which system made each run
run 1, k884 (8 x 26)
[[ 15   0 -13  -5 -10  -5  12   2 -10  12  15  -8 -22  14   8  12  34  12
  -14   6   8  -9  11   3  -5  -1]
 [  0  -2   6  14   3   2  -6   3 -25   0  -8 -30  10 -17  -1   8   8  -2
  -14  -1  -1  14  10  20  -6  21]
 [  9 -13   2   3  12   7  -9  10   8  -1 -15   8   4 -23 -19 -12  -2  13
  -18  -2   9   0  19   2 -11 -25]
 [-13  -1 -15  -4   0  21  25 -12   8   2  15   8  35  -9  -2   2   4   4
  -11  -3   3 -14   5 -12   4  -1]
 [-15 -14  18   1 -27  -7  -2  -4   3 -24  -7   8  16  -7   9   4 -20  -3
    4 -13 -11  -7 -11  -2 -10   8]
 [ 21 -15   2  -8   0 -13   2 -12  16 -16  12  29 -19   1   4   1  15  -6
    6   9  -8   0 -10  -6 -15  -7]
 [  1   1 -10 -10  13  -4  12 -18   6   8  12  -9   1   3  10  -3   2 -24
   12   0 -19  18   2  24   4  23]
 [  2  -1   5   4  -4 -12 -21  11  20  21  -8  -8 -19  -3  10 -16 -28  -8
   -9  -2  -5   3   7  17   4  -4]]
run 2, k681 (8 x 26)
[[  9  -5   0 -12 -10  -2  16  -4 -20 -20   3   7 -12  16  -2  13  37   8
   10  -1   2   0   2  -2 -13   6]
 [ -2  -9  -2 -13  -5  -4  13  -1 -19   4  -5 -23  -4   5   3   5  20  10
   -2 -16  -6   8  26  28  -8   5]
 [  2  -3 -13   6   6   5   3   0   3  29   8 -24   9 -15   6  -3   1   0
  -27  -1  -2   1  21  20   3   4]
 [ -2   6   0  22  12  11 -12   2   7   7   3  -8  23 -27  -2  -6 -16 -18
  -19  11   3   3  -6   1   6  18]
 [ -1  -3   9   6  11  11 -10   2  17 -19 -11  27  17 -19 -17 -15 -19 -12
    2   5   3   1  -9 -11  -4  -4]
 [ -5   0  -4 -19   0  10  17  -9  14 -19   3  34   7  13  -7  -6   2  -4
   21  -3   0  -8  -8 -19   0  -7]
 [ -7  -6   1 -19 -27 -12  17 -10   1 -11   8   8  -9  24  17   8   7  -2
   17 -12 -12  -9  -3   2  -6   9]
 [ 15 -11  -2  -8  -9 -22   2  -6   1  11  10 -12 -29   9  19   5  13  -2
   -3  -2 -14   7   9  24  -9   5]]
run 3, k884 (8 x 26)
[[ 10 -16  12  18 -19 -13 -17   5   9  -5   3   4  -2 -22  10   5  -8   5
  -28   6  -1 -11  -6  -4 -14  -5]
 [ 12  -5  -5   7  27   8   2 -18   6 -12  13  15  19 -24  -8   3   9 -11
    0  17  -6  10 -13  -9  -3   2]
 [-17  -6   2 -14  10   3   4 -10  17  -2  -9   6  17  -1  -3 -15 -28 -10
   21 -16 -17  10   4  10   5  -4]
 [ -1  -2  -6  -8 -21 -12   2   0  26  14  12  13 -17  16  19  -4 -14   2
   -2  -1  -3 -20  -7 -10   5 -12]
 [  6  11   0  16  -2 -11  -6  -9 -10   0  17 -10  -7   3  18  16   3 -16
    4  16  -7   3 -27  -7   8  24]
 [  9   4  12   5  27  -8 -23   5  -5  -3 -19  -4 -16  -2 -12  -8 -10  -8
   19   6  -5  24  -3   9   2  -5]
 [ -1  14 -21 -12  18  10   9   4   9  28   4  -2  -9  16  -8 -10   1   9
    4   0   9  -3  14  -5  17 -19]
 [-21  16   0  10 -20   3   0  10 -16  13  -1 -24  10  11  12  11 -11   9
   -5  -7   7 -14  -5  -8  15   9]]
run 4, k681 (8 x 26)
[[  4   0 -20 -17  18   8  23 -11  -7  15  10  -7   2   6  -6   4  26  15
    1  -3  -1   4  20   6   1 -15]
 [-20   3  -2   8 -14   3   7  -5 -11  11   4 -30  24  -6  15   9 -10  -3
  -10 -10  -7  -3   3  12   9  21]
 [ 12 -18   7  16   3  -8 -17  -2  18   3   3   5   5 -33   3  -3 -13  -1
  -26   8  -5  -1   1   4 -12 -10]
 [  5  10  -7   4  34  13   2 -12   3  -9   7  13  15  -9 -14  -2   3 -14
   16  16  -1  14 -14 -12   7   4]
 [-25  -3  10 -13 -10   2   3  -2   4 -15 -16  10  16   9  -1  -7 -24   1
   24 -20  -9  -1  -2  -1   3  -5]
 [  6 -10 -11 -12 -16 -13  12 -11  21   8  21  16 -13  10  17   6   3   9
   -4   0  -8 -17  -3 -11  -3 -17]
 [  8   6   2   6   0 -15  -2 -11 -17  -3  12 -14 -14   9  17  16  14 -12
   13   9 -12  12 -18   5   2  25]
 [  3  -7  10  -2  12 -14 -19   8  -3   8 -20 -15 -17  -3  -4  -8 -14   6
    7  -8  -9  19  14  24  -2 -14]]
run 5, k81 (8 x 26)
[[  1  -5 -13  -6  23   0  15 -26   9   5  18   9  18  -8   1   9   1   9
    9   4 -13   2  -7 -16   5 -23]
 [-25   8   3   1 -11  -6   2  -8  -6   5   2 -16  16   9  18  10 -25  -1
   17 -12 -14  -3 -16  -5  16   7]
 [  6 -19  10   0 -14 -26 -12  -6  16   0   3   8 -16  -4  15   5 -16  12
   -2  -3 -16  -6  -7  -4  -9 -25]
 [ 12   6  -5   9  24 -12  -4 -18  -8   6  18  -8  -4  -3   9  18   6  -1
   14  18 -13  13 -20 -11   9  -4]
 [-16   2  10  -1  10 -10 -13   1 -11   6 -19 -21   2   2  -1   1 -25   7
   20 -14 -15  16   2  11   8 -11]
 [  4  -6 -10  -1   4 -11  -2  -2  11  24   8  -6  -6  -3   7   6  -6  26
  -12   0  -2 -10   8 -11   4 -38]
 [ -4  13   5  23   0  -5 -11   0 -24   3   6 -19   7  -3   9  23  -2   9
   -1  13   4  -3 -23 -21  12   3]
 [ -4 -14  20  -1   1 -10 -11   1 -17 -19 -21  -1   1  -7  -8   9  -6  21
   12 -11  -7   8   1  -2 -11 -26]]
run 6, k613 (8 x 26)
[[  6   1 -22 -10   6   2  13  -1  11  33  13 -12 -10   6   6  -7   9   1
  -15  -1   0  -2  23  17   6  -3]
 [  1  13  -5  16  -3   9 -12  19   5  20  -1 -13  -2  -7   1 -12  -9 -15
  -26   9  14  -3   6  10   8  22]
 [  8  -2  -1   3   9  20  -6  15  14  -6 -11  21   5 -16 -23 -20   0  -3
  -19   5  19  -5  12  -3  -7  -8]
 [ -7  12 -15 -12   5  28  24   0   0  -6   5  15  19  10 -14  -8  16  -7
    4   0  15  -7   5 -10   5  12]
 [-12   1   2 -14 -35   5  12  13   6  -8  -6  12  -6  21   5 -10   1  -6
    0 -13   8 -17   6   5  -4  17]
 [ 19 -14  -7 -12 -12  -7  12  -2  15   1  13  13 -20   3   7  -4  22  -7
  -15   2  -2  -5  14  16 -16   6]
 [  8   5  -8  -2  13   4   1   1   2  10   2 -12  -8  -2   0 -12   9 -26
   -4   4  -3  17  12  30   1  30]
 [ -7  -2  -3  -4   8   9  -6  10  22  15 -12   0   7  -9  -8 -26 -24 -10
   -9  -9   0   4  20  20   2  -3]]
run 7, k81 (8 x 26)
[[ 15 -17  -5   8  14  -8  -1 -15   5   7  14  -3   7 -28   4  11   7  14
  -21   8 -10   1   6   0 -10 -21]
 [-16   7   1  15  14  10   0 -12 -14  -2   2 -17  36 -17   0  11 -12  -3
    4   1  -6   8 -13  -7  12   9]
 [-17 -16  10  -7 -11  -3   0  -4  11  -8 -11   9  20  -9   1  -1 -25  16
    3 -18 -10  -8   3  -6  -5 -25]
 [  0  -3 -10   0  -4  -7  14 -21   7   2  28   8   8   1  16  19   6   7
    1   8  -9 -14 -18 -23   3  -9]
 [-12  -2  16   4  -9 -18  -8 -11 -11 -15  -4 -11   3   3  16  13 -15  -7
   23  -6 -21   9 -21   4   1  14]
 [  9 -18   0 -11  12 -21  -2 -15  15   8   4   2 -11  -5   7   1  -7   9
    9  -6 -23  11   7  12  -6 -27]
 [ -2  13 -12  11  19  -6  -2 -11  -2  29  17 -25   5  -2  14  10 -10  -2
    1  10 -10   6 -10  -4  20   1]
 [-11  -1  17  13  -3 -10 -27  11  -1   4 -18 -10   1  -9   2  -1 -35   9
    0  -6  -4   1  -7  -3   5 -16]]
run 8, k613 (8 x 26)
[[  2  -7 -10  -7  17  11   3   5  13  14  -6   6   8 -12 -16 -12  -2  16
  -14  -5   7  -3  24   2  -2 -31]
 [-11  19 -15  10  -3  21  14   3  -8   9  13  -8  20   4   1   5   7  -4
  -11   7  15 -14  -6 -14  15  20]
 [ -2  -5  18   2 -29   4 -10  21   1 -24 -18  18  -6   1  -7  -9  -3  -2
   -9  -5  14 -13   1  -3 -14   8]
 [ 14 -13 -11 -19   9   6  24 -14   2 -11  12  17  -1   0  -7   1  33   3
    1   2  -2   3  13   5 -15  -4]
 [-14   8  -2  -6 -10   3  10   0  -9   5  -2 -19   3  15  10  -3  -1 -18
   10 -11  -7   7   7  25   6  34]
 [  3 -20   4  -2 -13  -9  -8   3  25  11  -3   3  -5 -14   8 -14 -19   0
  -20 -10  -8  -6  16  17 -11 -11]
 [ 13   5 -15  11  23  10   5 -12  12  10  22   3  11 -18  -1  -1   9 -17
  -13  20  -1   5  -7  -3   5  13]
 [-13  12  11   3   2  13 -12  14   4 -13 -21  10   6   3 -13 -18 -23 -20
   13  -3   7   5  -8   0   7  17]]
run 9, k615 (8 x 26)
[[-22  13   5  10 -22  11  -1   9  -3  -3  -4  -6  19   4   7  -2 -18 -14
   -3  -5   7 -11 -11  -4  11  29]
 [ 19 -15  13   0  -9 -12 -16  10  16 -15  -8  24 -26  -5  -5  -9   1  -1
   -7   5   4  -3   0   0 -18 -10]
 [  4  15 -19  -9  23  19  19  -8   0   1  12  11   6  10 -12  -5  21 -14
   12  10   7   5  -1  -6   9  15]
 [-19   1  12  -5 -18  -2  -5  10  -2  -3 -19 -11   1   8   5 -12 -23 -12
    9 -19  -6   4   6  22   2  17]
 [ 20  -3  -9  -3  -9  -5  -3  12  16  16   7  10 -30   5   1  -7  13   6
  -22   8  13 -12  13   0  -6 -13]
 [ -2  19  -4  16  12  18  -1   1  -8  -2   6  -4  16  -6  -5  -1   3 -23
   -1  16  10   4 -15  -8  12  31]
 [ -3  -9  18  -5   0  -3 -18  14   5 -14 -30   9  -7  -3 -14 -17 -19  -2
   10 -13  -1  11   9  14  -9  -9]
 [  4  11 -20 -15   1  14  18   7   6  13   9  11 -10  21  -7  -6  21   9
   -4   2  18 -14  12 -11   7  -9]]
run 10, k132 (8 x 26)
[[-13  -7   4 -17 -17   9  12  11  -6  -7 -20  -2   4   9 -10 -10   4   9
    0 -24   6  -3  27  19 -10   0]
 [  4  -6  -8  -5 -20  10  18   4  -2  -1   8  -3   2   0   3  -2  23  -7
  -23  -4   7  -9  18  17 -12  26]
 [  9 -13  12   5   1   2  -6  -1  -3 -21  -8   2   6 -20  -6  -6   7 -19
   -9   1  -3  14   4  22 -18  26]
 [ 10 -12  -4 -12  20  10   5  -1  18  -5  -8  18   2 -12 -19 -22   3  -9
   -1  -4  -1  11  20  16 -11  -6]
 [ -8   5 -12  -9  -1  20  15  -1  25   2   6  18  17   0  -5 -20  -9 -23
   -3  -4   5  -7   4   3   6  18]
 [  2  -8   9   0 -23  -7  -8   6  26 -11  -1  21  -9  -1  10 -14 -18 -21
   -5  -1  -3  -9  -8   4  -9  15]
 [ 21   1  -1 -10   5  -7  -4   3  16  -6   4  23 -34  14  -3 -12  12 -16
   11  12   1   5  -6   3  -6   5]
 [ -5  20  -1  -6  12   5  -5   8   2   4 -11  -1 -13  20  -6 -17 -10 -21
   25   0   2  13  -3   8  14  17]]
run 11, k132 (8 x 26)
[[  0  -6  -5 -16   2  -4  19 -15 -14   0   5 -15   0   8   6   7  21  -3
   11 -11 -16  15  15  26  -6  13]
 [ -1  -8  -6   1   8  -1   3  -8   2  18   4 -24  11 -16   8  -3  -5 -10
  -12  -7 -14  13  18  33  -1  13]
 [ 12  -9  -6  13  15   4  -7  -3  20  13   9   0  11 -32  -2  -9  -8  -8
  -28  11  -1   3   6   8  -4  -2]
 [  5  -1  -1  10  17  11  -5  -6  21 -10   4  27  17 -21 -12  -9 -12 -10
   -4  14   3  -1 -14 -19   0  -6]
 [ -8  -2   3 -11  -4   1   3  -5  20 -15  -2  32   4   9  -2  -7 -17  -2
   21  -4  -3  -8 -14 -22   2 -14]
 [ -4   3  -4 -17 -20 -11  11  -6  10  -1  10  12 -18  30  16   1  -1  -4
   20  -4  -7 -10 -12  -8   5   3]
 [  4   8   3  -2  -9 -20  -5  -1  -8   8   4 -16 -28  21  20   7   2 -13
   14   2 -11   7  -9  12   6  18]
 [ 11   9  -1   8  18 -10 -19   9 -11  23  -6 -27 -24   3   1  -1  -1   0
    0   6  -2  17   7  17   8  -1]]
run 12, k615 (8 x 26)
[[ -4  -4  17  14 -25 -17 -11   4 -24 -10  -3 -17  -4  -1  16  22   2  13
   -5  -2  -3  -5 -11  -4  -7   2]
 [ 22 -12   2   6  16  -7  -2 -10 -17 -10   4  -2  -7 -16  -6  17  29  13
   -5  12  -3  12   2  -1 -16 -12]
 [-13  -2  -4  -4  17  11  15 -13 -21  -2  -2 -19  31 -12  -7   9   7   8
    7 -10  -8  13  11   8   2   1]
 [-13 -19   4  -3 -21  -6   3   0   0   3  -5 -10  13  -9   8   7 -11  24
  -16 -20  -6 -12  16   6  -9 -19]
 [  9 -10  -8   8  -6   0  10 -14   6  -1  24  10  13 -17   9  15  12  10
  -21  11   0 -16  -9 -20  -7 -10]
 [ -5 -12   8   4  12  -2   2 -23   3 -20   5   8  27 -21   2   7 -10 -10
   12   0 -20  11 -16  -2  -6   5]
 [ -4 -16  -5 -21   7 -12  11 -17  18   5   3   8   1   3   5  -3  -9  10
   15 -14 -21   5  10   8  -4 -28]
 [ -9   6 -16  -3 -10  -7  14 -15   9  25  25 -11   5  10  24  11  -7   2
   -2   0 -10 -13  -7  -7  15  -1]]

runs to name
run 13 (2 x 26)
[[-10   5   3  16  10  -6 -11  -7 -13  15   0 -33  15 -14  12   9 -18  -2
   -1  -2 -14  11  -5  11  10   9]
 [  7  -5   6   9  13  -8 -21   6   7   6  -8   5  -8 -12  -7   0 -16  20
   -4   6   1  -1  -3 -15   0 -38]]
 | k884
run 14 (2 x 26)
[[-21  -2   2  -2 -13  -3   5  -1  -9  12  -6 -30  13   0  13   3 -14  -1
   -2 -19 -12   4  14  25   5  13]
 [ 13  -9  -6  14   3  -7 -11  -1  23  21  12  -1  -2 -23   9  -5 -11  -2
  -30   9  -3  -5   5   3  -3 -11]]
 | k681
run 15 (2 x 26)
[[ 21  11  -8  13  20  -1 -16   5  12  20  10  -3 -19  -6   1  -8   1 -16
  -13  23   5   7  -5   2   7   8]
 [ -2  15   7  15  20   8 -23  12   4   0 -15   5   3  -7 -15 -12 -23  -7
    7  10   9   7 -13 -14  13  -5]]
 | k132
run 16 (2 x 26)
[[  8  -3  -2 -12  -7 -13  13 -16  -9  -8  14  -3 -15  17  16  12  21 -10
   17  -1 -15   9  -6  11  -5  19]
 [  3  -2   1  -2  16 -13  -6  -7  -6  12  -3 -25  -9  -2   7  -3  -7 -11
   11  -5 -19  24   8  30   2  10]]
 | k132
run 17 (2 x 26)
[[ -3  20 -15  -7  10   5  -2  11  14  28   1  -1 -16  21  -1 -16 -13  -5
    8   2   8  -2   3  -3  21  -6]
 [ -4  22   6  14 -11  -2 -19  20  -2   8  -6  -6 -16  16   5  -3 -17  -8
    3   7  13  -7 -16 -12  16  11]]
 | k615
run 18 (2 x 26)
[[  0  -3   2   9  19  17   0  -5   0  -9  -3  -1  28 -27 -12  -9  -3 -19
   -7   4  -2  14   3  13  -5  21]
 [  0 -17   1  -7   3   7   0   0  28  -5  -7  22  13 -18 -10 -19 -17  -1
  -10  -8  -2  -4  12   3 -10 -17]]
 | k132
run 19 (2 x 26)
[[ 10 -10  10   7  -5   3 -11  18 -14  -6 -15  -6  -6 -13 -13   2  14  20
  -22  -2  14  -2  18   6 -16 -14]
 [  2  -6 -10  -1   8  20  19  -6  -8  -6   5   3  26 -17 -13   6  23  10
  -18   1   9  -4  15  -3  -9  -3]]
 | k884
run 20 (2 x 26)
[[ -1  -4   0   3   0  19  13   0 -20 -19  -2   2  24 -13 -15  10  25  12
  -13   0  13  -5   8  -7 -10   2]
 [-10 -18   8  -6 -14   9  12  -5  -6 -26  -7   7  27 -14  -7   3   7   5
   -6 -15  -2  -4  11   6 -18   6]]
 | k615
run 21 (2 x 26)
[[  2  -8  11  11  -5 -26 -16  -6 -15   7   1 -25 -12  -4  18  20  -6  15
    0   0 -15   7  -7   5  -2 -11]
 [  8  -5   8  18  20 -13 -19  -6 -15   5  -2 -20   3 -23   2  15  -5  13
   -3   9 -10  15  -6  -1   0 -15]]
 | k613
run 22 (2 x 26)
[[ 12  -6  -8 -13  -1   4  19  -3 -17  -8   5   2 -10  10  -6  10  41  14
   -1   0   7   0  15   4 -12  -4]
 [ -8   2   1  -4 -13   1   8   5 -22   5  -8 -29   0   8   5   3  10  -1
   -3 -14  -2   7  18  28  -2  24]]
 | k613
run 23 (2 x 26)
[[-17   6  10  16   9  15 -11   8 -11  -6 -18 -10  31 -20 -13  -3 -21   0
   -3  -4   5   5  -2  -3   6   4]
 [ -8 -10  -3  -9  -4   9  11  -2  14  -8  -2  24  17  -6  -8  -2  -5  20
   -4  -8   5 -17   5 -20  -5 -30]]
 | k81
run 24 (2 x 26)
[[ 11   0 -10   0  38  13   0  -5  10   9  -1   3   8 -19 -18 -14   2  -9
   -3   7   0  18  12  11   2  -5]
 [-26  11  -5  -2   2  18   8   0  10   2  -4   3  29   1  -4 -12 -26 -13
    9  -9   0  -5  -3  -5  16  11]]
 | k681
run 25 (2 x 26)
[[  6   6   5  22  -7   1 -12   9 -13  -4   4   1  -1  -7   0  16   6  14
  -17  16  16 -15 -17 -29   1  -7]
 [  4  -4  15   4  13   2  -5  -5 -19 -33 -11  11  10  -9 -16  10  10   3
   17   5  -1  14 -13 -12 -10  -1]]
 | k615
run 26 (2 x 26)
[[ 14  -3   2  13 -23 -11  -5   6 -12   0  12 -10 -17  -2  15  15  20   1
  -24  10   5 -10  -4   2  -9  14]
 [ 15  -9  11   6  16   0 -12   4 -15 -14 -15  -7  -5 -17 -14  -2  15  -5
   -4   3  -1  22  11  22 -16   8]]
 | k613
run 27 (2 x 26)
[[-14   7   7  -5 -20  -9  -8  14  -2   9 -13 -16 -15  20  13  -8 -18  -8
   10 -15  -5   1   4  18   7  15]
 [ 18   5  -5   6  -5  -7 -10  17  -1  21   2 -13 -32   5   4  -4  14  -1
  -21   9  11  -1  12  14   0   5]]
 | k132
run 28 (2 x 26)
[[  7  -4  -3  -1 -21 -18   3   1 -12  12  11 -18 -23  14  20  17  17  15
  -11   0  -2  -9   5   5  -4  -3]
 [ 16  -4   7  16   7 -10 -17   7 -18   5  -5 -24 -15 -13   1   7  13   1
  -15   8   0  15   7  20  -9   8]]
 | k613
run 29 (2 x 26)
[[ 12  -8   6  -8 -14 -20  -5  -2   7  -5   2   4 -32  14  15  -4   5 -16
   10  -1 -13   7  -2  20 -10  14]
 [ 20   5 -10   4  14  -6  -6   3   8  21  10  -9 -25   0   5  -8  11 -17
  -10  14  -1  12   7  19   2  14]]
 | k884
run 30 (2 x 26)
[[ 19  -8   1   1 -18 -22  -4   2  -5   4  12  -6 -33  10  18  12  19   5
  -10   6  -3  -5  -1   7 -10   3]
 [ 17  -1   3   7  23  -6 -13   2 -15   5  -8 -20 -17 -10  -7   0  13  -4
   -2   7  -4  25  11  24  -5   6]]
 | k613
run 31 (2 x 26)
[[-12 -19   3 -12   5  -6   5 -11   8   2  -8  -2  16 -11  -2  -2 -16  15
    7 -20 -17   5  16  12  -5 -27]
 [  2  -3 -22  -5  -3   5  24 -17  15  16  31   3  12  -3  14   6  11  -1
  -15   5  -5 -14   2  -5   3   2]]
 | k132
run 32 (2 x 26)
[[ -8  -3  11   3  -1  19   4   2 -12 -34 -13  17  25 -12 -19   0   6  -1
    3  -2  10  -2  -6 -12 -10   8]
 [ -4 -18  -2 -19  -9   8  23  -9   5 -19   0  22  14  -1  -7   0  15  11
    1 -14  -1  -8  14   0 -16 -12]]
 | k681
run 33 (2 x 26)
[[-10 -15   8 -10 -13  -4  -1   3   8   1 -16  -7   3  -6   3 -14 -16  -4
   -3 -22 -11   5  22  31  -9   5]
 [ 11  -2 -19  -1  -4   6  10   3  22  23  18   6  -6  -4   4  -8   8   4
  -29   7  10 -18  14  -3   0  -9]]
 | k615
run 34 (2 x 26)
[[ 24  -2   9  16  18 -12 -25   2   3  -5   0   5 -20 -15  -2  -2   0 -15
   -1  20  -4  17 -12   4  -6   6]
 [  1  13  -5  -5  34  11  -6   5   7   7 -12   9  -1   3 -22 -16 -10   0
   18   5   6  13   2  -8  13 -18]]
 | k132
